In the rows, zero is written as 128.
Each path below is one point turned by a fixed rotation once a step. After each direction that follows a path, write how fast that rotation turns it, in degrees each step (0 if it stays still).
Each turn is a multiple of 5 degrees from 10 to 175, or 0.
Each row of a path follows its step; steps can be skipped.

step 2: [127 124 127 130 134 140 132 129 135 136 129 122 124 118 144 128 135 140
 131 131 123 136 124 123 130 131 130 136 133 120 126 134 135 125 126 129
 122 127 124 131 137 122 123 138 126 135 124 127 128 137 126 138 127 147
 122 133 136 138 125 116 128 132 129 127 133 124 107]
step 10: [135 119 133 120 135 136 123 120 134 133 132 133 127 129 128 126 128 132
 127 139 132 130 128 127 117 126 121 119 137 122 120 115 135 136 129 127
 140 133 124 136 121 130 135 122 124 110 132 136 139 133 131 135 124 140
 124 127 131 128 132 131 110 129 120 127 129 123 116]
step 11: [135 120 129 123 126 136 139 116 145 123 140 127 124 129 123 132 125 132
 123 132 125 141 131 135 110 125 136 124 130 131 124 124 138 127 127 128
 126 121 121 138 123 128 126 130 133 118 129 127 139 128 134 131 118 141
 130 126 126 130 128 133 143 130 136 125 134 121 135]
step 15: [128 123 137 130 122 131 126 136 126 139 134 143 120 130 127 122 131 135
 137 118 135 137 129 128 136 135 127 135 136 127 123 125 124 130 130 124
 133 128 124 133 125 127 143 120 134 127 115 134 120 137 126 139 122 133
 121 114 121 133 137 126 123 129 117 139 135 120 135]
step 16: [121 132 131 140 129 137 121 123 136 124 132 121 125 127 138 130 124 143
 124 131 132 129 135 130 130 139 127 121 143 130 122 123 121 118 131 120
 125 127 131 125 124 133 136 125 135 109 124 129 130 135 124 136 121 130
 135 112 121 117 127 125 135 133 127 139 135 124 130]
step 17: [129 123 131 131 120 136 122 125 130 125 122 117 123 123 140 121 123 132
 128 128 132 136 128 123 129 127 120 129 143 139 128 128 137 144 131 117
 137 121 120 133 123 135 120 135 140 116 120 134 129 127 134 133 134 126
 127 120 123 132 125 126 126 119 134 135 129 112 119]
step 21: [123 123 127 127 129 128 127 125 125 127 135 132 121 133 127 138 125 142
 137 129 117 123 127 140 120 133 128 118 127 128 139 131 132 117 129 121
 120 131 131 141 117 122 135 142 136 127 131 133 115 130 127 146 118 137
 132 127 120 136 132 131 127 131 138 129 139 131 126]
step 23: [128 119 123 127 125 131 128 129 131 129 126 129 117 130 123 125 112 148
 119 124 139 121 126 143 129 130 126 125 132 136 130 118 134 131 121 135
 126 120 122 121 131 137 128 132 125 124 121 121 130 117 129 139 120 125
 116 124 112 129 133 124 129 140 131 129 130 131 125]
step 24: [130 123 118 127 116 132 125 125 131 127 120 133 108 122 139 123 131 140
 132 129 123 122 115 123 123 137 119 132 135 124 144 124 129 132 130 124
 119 126 130 133 133 131 136 134 131 122 129 123 132 123 129 134 127 139
 126 133 123 138 132 113 137 129 136 137 128 132 124]
Speeds:
[127 129 128 128 129 127 131 128 130 128 126 129 124 131 129 131 127 125
 127 130 129 127 128 129 127 128 128 126 130 128 126 130 129 127 127 130
 127 127 129 127 129 127 130 128 128 128 127 131 129 129 127 131 130 126
 133 129 125 128 127 128 132 129 129 127 128 129 129]
145
[130 130 127 129 128 130 127 127 128 128 129 126 128 125 126 129 129 129
 127 128 129 129 128 129 127 127 127 127 126 127 124 128 130 128 129 131
 125 127 127 131 125 127 127 129 128 127 128 129 128 130 129 126 130 131
 131 131 129 130 126 128 126 127 127 124 127 125 128]
45
[129 128 127 126 127 127 130 129 129 129 130 126 129 129 126 130 129 128
 129 133 128 127 131 131 125 128 129 126 126 130 130 128 130 128 126 125
 131 127 129 129 128 128 129 129 128 129 130 128 128 127 129 128 129 128
 128 128 130 128 129 128 126 128 128 126 131 128 124]
35

step 5: [134 124 128 137 126 120 125 130 122 134 129 123 123 120 125 113 123 134
 129 129 127 128 132 128 120 136 133 125 131 120 127 130 133 118 150 126
 126 127 120 132 137 123 136 115 127 128 143 130 138 123 139 121 137 123
 123 118 124 129 122 137 129 132 133 134 126 129 132]
step 7: [128 141 125 130 135 129 130 119 133 138 136 141 132 137 128 134 124 124
 132 124 133 127 136 133 122 115 143 129 133 128 121 123 125 127 133 117
 121 135 120 128 127 116 133 107 126 122 125 124 128 133 131 131 133 125
 137 127 128 123 123 123 127 132 124 116 135 130 124]
step 8: [129 124 129 137 137 127 121 118 124 128 132 129 112 126 127 122 134 133
 143 133 135 126 117 127 133 124 121 128 133 120 122 124 123 132 132 131
 130 120 123 134 117 126 122 123 138 132 122 120 132 131 140 131 124 126
 132 122 124 125 128 126 149 124 118 126 119 126 136]
step 9: [133 125 130 138 128 127 115 132 137 129 122 126 126 139 122 124 111 126
 131 126 133 125 138 123 127 132 136 132 132 130 128 131 117 128 131 139
 127 122 131 119 124 121 128 119 128 114 140 127 136 129 128 126 135 130
 129 138 138 131 124 124 135 130 133 141 112 133 128]
step 12: [126 124 121 123 134 129 121 127 123 133 128 125 127 128 132 117 127 131
 128 139 148 120 134 126 126 133 127 126 131 123 133 131 131 135 129 119
 121 123 119 116 125 137 131 133 131 121 131 113 133 140 133 132 134 117
 121 123 130 111 132 126 131 131 125 127 119 123 122]
step 16: [115 145 123 140 126 123 125 129 134 139 134 125 131 118 132 127 130 131
 124 132 133 120 123 131 123 125 130 125 134 123 130 119 132 123 140 125
 125 119 124 131 136 119 129 124 139 133 122 115 135 127 135 134 134 130
 121 128 134 123 127 131 135 140 138 134 114 133 127]
step 18: [125 128 144 127 121 130 136 122 131 129 132 133 120 133 127 131 124 124
 145 122 137 137 132 125 125 126 133 128 127 131 133 120 143 126 125 131
 126 125 119 126 118 123 123 122 126 114 128 118 140 135 136 133 135 115
 134 122 133 123 131 121 130 134 131 130 125 124 119]
step 20: [123 122 130 135 133 127 115 118 126 140 117 139 129 121 135 123 124 140
 135 132 125 132 126 126 123 134 134 126 145 127 128 120 131 125 137 137
 127 122 131 118 126 125 129 124 131 121 132 121 120 137 114 126 128 125
 119 126 124 130 123 126 135 129 128 130 116 136 132]
step 24: [128 130 130 135 133 132 130 121 131 141 126 128 131 134 130 127 125 131
 140 130 131 129 130 129 126 119 128 130 137 123 135 132 120 133 132 119
 124 129 109 127 125 112 126 116 121 128 135 139 123 142 131 138 128 124
 123 122 133 127 120 125 130 135 129 123 110 124 125]
Speeds:
[130 128 129 129 127 128 130 130 129 129 128 127 131 130 127 130 128 127
 127 128 129 124 127 130 127 125 127 130 126 129 130 127 130 131 129 128
 130 129 129 126 124 131 127 128 127 128 131 129 129 132 128 127 127 127
 127 128 129 128 129 128 129 127 132 128 126 126 129]
120
[129 126 129 129 129 129 126 128 130 124 127 127 128 126 128 127 129 127
 125 128 128 127 127 129 125 128 129 129 127 127 127 126 130 129 131 129
 128 126 128 128 131 128 127 128 132 128 129 127 127 126 126 128 127 128
 128 128 130 129 126 132 124 129 131 128 128 127 126]
65
[128 127 128 129 128 132 125 131 129 127 127 128 131 128 127 127 127 127
 127 128 130 128 127 128 131 127 129 132 129 131 129 128 124 126 127 127
 127 128 128 128 128 129 130 127 129 128 127 129 129 129 126 127 131 130
 127 126 129 127 129 129 127 126 126 126 126 129 126]
140
[130 129 127 127 130 128 129 128 128 127 128 127 126 129 127 130 125 129
 128 127 130 126 129 130 126 132 129 131 127 130 127 128 126 130 128 127
 127 130 128 128 130 130 129 126 128 129 128 129 127 125 128 124 129 129
 130 128 131 131 129 128 128 126 127 129 130 129 131]
175
[130 128 126 129 126 127 129 131 127 127 127 127 126 132 128 129 128 125
 128 130 132 129 128 125 127 129 128 126 128 128 130 127 127 125 130 127
 127 128 127 126 130 128 127 132 129 127 128 126 132 127 127 130 129 130
 128 129 127 129 130 130 130 130 128 128 128 127 130]
110

step 4: [120 130 133 125 124 130 130 138 135 124 128 133 116 131 147 127 113 124
 120 128 130 130 138 127 131 135 117 131 127 133 131 131 133 137 127 116
 133 123 127 121 131 122 117 136 128 123 122 131 136 129 119 138 123 131
 137 122 126 131 126 130 128 127 127 133 132 127 123]
step 8: [132 127 138 120 129 124 131 145 124 119 129 131 120 126 135 123 129 123
 122 133 122 129 134 135 136 124 124 135 120 136 127 124 132 124 131 124
 125 132 128 132 130 130 111 132 114 121 129 125 132 131 133 134 129 119
 127 117 127 131 128 135 129 123 135 141 136 120 131]
step 9: [131 123 125 122 129 141 131 138 135 119 130 137 119 132 135 122 142 125
 121 131 128 128 123 133 117 125 129 129 126 131 125 125 126 126 132 119
 125 140 141 123 125 129 117 136 135 126 128 127 139 117 132 127 123 129
 133 128 131 132 123 127 124 121 115 134 133 124 133]
step 10: [125 134 138 121 118 121 131 141 129 124 124 144 122 128 128 121 128 119
 120 121 121 120 124 133 139 122 127 137 135 135 129 126 124 133 126 125
 124 131 123 135 125 125 117 128 125 122 132 121 134 118 117 126 122 118
 131 134 131 131 134 122 125 126 121 135 135 122 129]
step 12: [132 137 139 118 127 138 133 132 123 123 131 134 121 132 134 124 128 130
 128 124 123 130 118 133 139 138 129 130 122 135 128 120 120 129 128 132
 128 138 136 133 124 129 114 127 115 137 129 125 129 128 120 118 132 120
 124 134 130 120 135 132 126 119 123 133 139 125 124]
step 15: [132 132 131 120 121 135 125 132 137 127 136 134 125 143 132 126 129 114
 125 129 130 135 123 121 126 131 129 128 126 136 127 130 124 119 133 123
 134 127 128 135 114 127 118 128 120 130 124 116 146 130 130 127 136 131
 130 120 137 141 131 124 125 130 132 127 133 130 128]
step 18: [132 131 128 134 120 136 130 125 135 121 131 128 125 129 138 124 127 118
 125 131 124 125 127 124 120 129 140 133 117 146 127 134 125 119 122 129
 132 130 139 129 136 121 118 123 126 130 124 134 132 126 122 123 137 126
 129 147 127 127 131 127 132 119 133 122 131 134 122]
step 23: [123 121 127 132 120 141 135 142 121 136 133 128 127 129 135 126 122 125
 124 132 125 122 129 121 141 132 135 136 123 125 119 130 140 114 123 125
 127 133 125 128 124 121 120 129 124 132 126 120 121 119 123 126 129 127
 140 129 124 121 125 120 130 124 130 135 129 120 121]
step 26: [134 122 131 130 111 124 130 130 128 131 127 132 128 129 134 118 135 126
 112 122 140 122 136 125 140 119 129 131 137 123 123 118 135 123 124 129
 139 134 129 133 120 130 117 129 132 125 129 127 134 118 124 133 139 125
 127 129 130 134 131 127 125 117 125 127 128 126 133]
Speeds:
[130 128 129 124 129 127 129 128 127 131 130 129 128 129 125 128 129 129
 129 129 127 130 124 130 127 128 129 129 129 129 128 128 125 126 127 127
 130 127 128 129 126 127 127 129 126 128 127 129 129 129 127 132 127 128
 125 132 131 126 129 127 126 129 128 128 127 130 130]
20
[128 130 128 131 127 130 128 128 126 127 130 130 129 128 131 128 130 129
 129 130 124 128 126 128 125 129 129 127 130 128 127 129 128 128 127 128
 127 130 129 127 128 125 129 128 129 131 128 129 126 124 128 128 125 130
 128 129 127 125 129 128 131 126 129 128 125 127 128]
160
[127 127 130 129 130 129 128 127 128 127 131 129 129 128 129 126 129 128
 128 126 128 130 127 129 127 130 130 128 128 124 128 127 126 125 129 129
 131 127 128 129 127 130 128 131 130 124 127 130 125 129 128 129 129 130
 131 127 128 133 129 127 131 128 126 128 128 128 128]
170
[126 130 127 130 127 127 128 125 128 124 128 130 127 127 126 126 131 127
 128 128 128 126 127 128 128 126 125 127 127 128 128 128 129 128 129 130
 128 125 130 129 128 127 131 126 126 127 126 129 128 125 127 129 129 126
 131 132 129 129 127 128 127 132 128 128 127 127 130]
95

step 3: [134 128 127 126 132 125 124 120 132 138 130 130 129 123 121 124 131 125
 133 132 126 133 110 126 117 119 117 126 130 116 125 121 134 124 130 123
 119 133 128 123 131 116 131 127 120 124 113 117 113 129 129 120 132 132
 132 117 122 128 122 123 121 120 138 117 124 132 124]
step 4: [126 123 110 119 130 125 117 129 136 136 115 140 135 130 129 132 132 126
 127 116 128 125 125 125 129 129 120 135 114 125 129 127 132 118 122 125
 125 125 119 125 127 130 119 120 123 124 124 123 129 112 124 121 121 127
 135 128 138 131 122 123 133 127 125 129 140 116 125]
step 10: [136 127 132 128 134 137 128 141 124 134 128 125 136 126 121 130 141 124
 128 128 123 117 112 113 125 138 120 130 128 122 126 129 129 126 128 121
 130 124 129 127 138 126 137 142 126 124 125 130 122 130 120 128 129 126
 138 128 128 134 125 109 124 129 127 135 126 144 127]
step 11: [135 128 129 121 124 134 124 132 134 139 116 127 131 133 130 130 122 125
 134 119 133 134 125 119 119 125 122 131 128 114 140 129 122 128 119 116
 121 134 116 133 131 126 125 131 118 122 126 132 134 128 133 129 128 139
 138 121 127 128 123 127 147 127 133 119 114 121 126]
step 14: [133 132 124 124 126 133 122 128 133 131 118 117 124 127 128 141 126 119
 136 120 134 129 109 112 131 124 119 133 135 120 131 128 133 133 117 125
 133 129 126 132 131 125 132 130 121 144 122 125 126 122 127 131 121 143
 131 133 126 122 133 115 127 128 126 122 125 130 127]
step 17: [139 120 121 129 122 127 127 129 126 129 117 117 133 116 132 133 134 123
 126 125 133 123 115 118 133 125 134 131 124 132 124 124 137 127 118 131
 136 124 109 127 126 114 128 138 126 131 117 126 120 133 130 126 122 130
 127 127 128 117 117 125 120 129 130 127 140 135 130]
step 20: [137 113 125 128 129 129 137 127 128 131 115 129 138 113 123 122 132 139
 131 123 125 129 132 123 126 127 129 127 126 129 123 124 130 132 123 127
 118 127 108 139 122 131 138 140 125 122 123 133 132 116 129 120 123 130
 130 120 131 120 120 123 135 127 134 127 134 132 122]
step 21: [135 128 136 130 136 130 119 128 143 124 127 134 131 123 130 136 139 119
 123 130 132 131 111 116 127 128 132 125 125 136 131 122 137 124 129 126
 115 131 131 127 129 118 132 130 118 124 130 128 116 122 119 126 132 138
 133 120 124 121 117 125 124 117 126 117 128 129 130]
step 25: [134 126 123 129 129 122 122 134 136 128 124 126 134 135 130 129 126 121
 122 127 122 127 133 111 124 132 112 129 138 141 128 119 134 136 114 130
 120 121 119 129 132 128 128 131 122 132 130 118 126 124 133 130 129 133
 130 122 134 127 107 115 134 120 129 130 130 131 124]
Speeds:
[126 129 126 129 125 127 129 125 131 126 127 128 128 131 127 129 127 127
 126 128 127 127 128 126 129 129 124 130 127 126 129 128 130 126 127 127
 126 127 126 129 128 126 130 127 125 125 130 128 128 131 129 129 129 127
 130 130 129 128 130 130 128 126 126 130 126 126 128]
100
[129 129 127 129 127 123 126 128 125 129 127 125 126 128 128 129 126 127
 126 128 129 128 129 129 128 129 127 131 128 125 125 130 129 129 127 128
 130 127 129 129 130 129 128 129 129 128 126 129 128 127 127 130 130 129
 127 130 130 127 126 128 125 130 129 125 124 127 128]
25
[131 127 127 125 124 128 129 127 129 129 130 129 129 126 129 129 127 130
 129 128 131 125 128 127 132 126 130 132 130 126 127 130 129 130 127 129
 128 131 127 128 126 127 129 131 128 128 130 130 128 130 130 129 128 131
 127 129 128 128 129 128 131 129 129 127 130 127 128]
120
[126 125 127 128 131 128 131 126 126 127 128 129 125 125 126 129 128 130
 127 130 127 130 130 125 127 129 131 129 127 127 128 128 125 127 129 128
 127 126 129 128 126 128 131 131 129 128 128 129 130 130 131 127 125 128
 130 129 130 127 129 129 126 128 129 128 129 125 128]
100
[129 128 127 130 128 130 128 128 126 128 130 127 127 129 128 127 125 128
 130 129 128 125 128 124 127 128 128 125 129 129 129 128 126 131 130 129
 129 127 128 131 127 131 129 129 126 122 127 128 130 127 126 127 129 130
 129 127 128 127 128 129 129 128 128 128 126 128 124]
80
[130 126 127 125 130 128 128 127 129 127 129 128 126 127 125 126 130 129
 131 126 127 129 129 128 130 128 125 126 131 129 126 128 130 128 126 129
 126 128 130 130 127 128 128 127 128 131 127 126 131 127 127 129 131 128
 128 129 129 127 130 128 125 126 129 129 128 127 125]
65
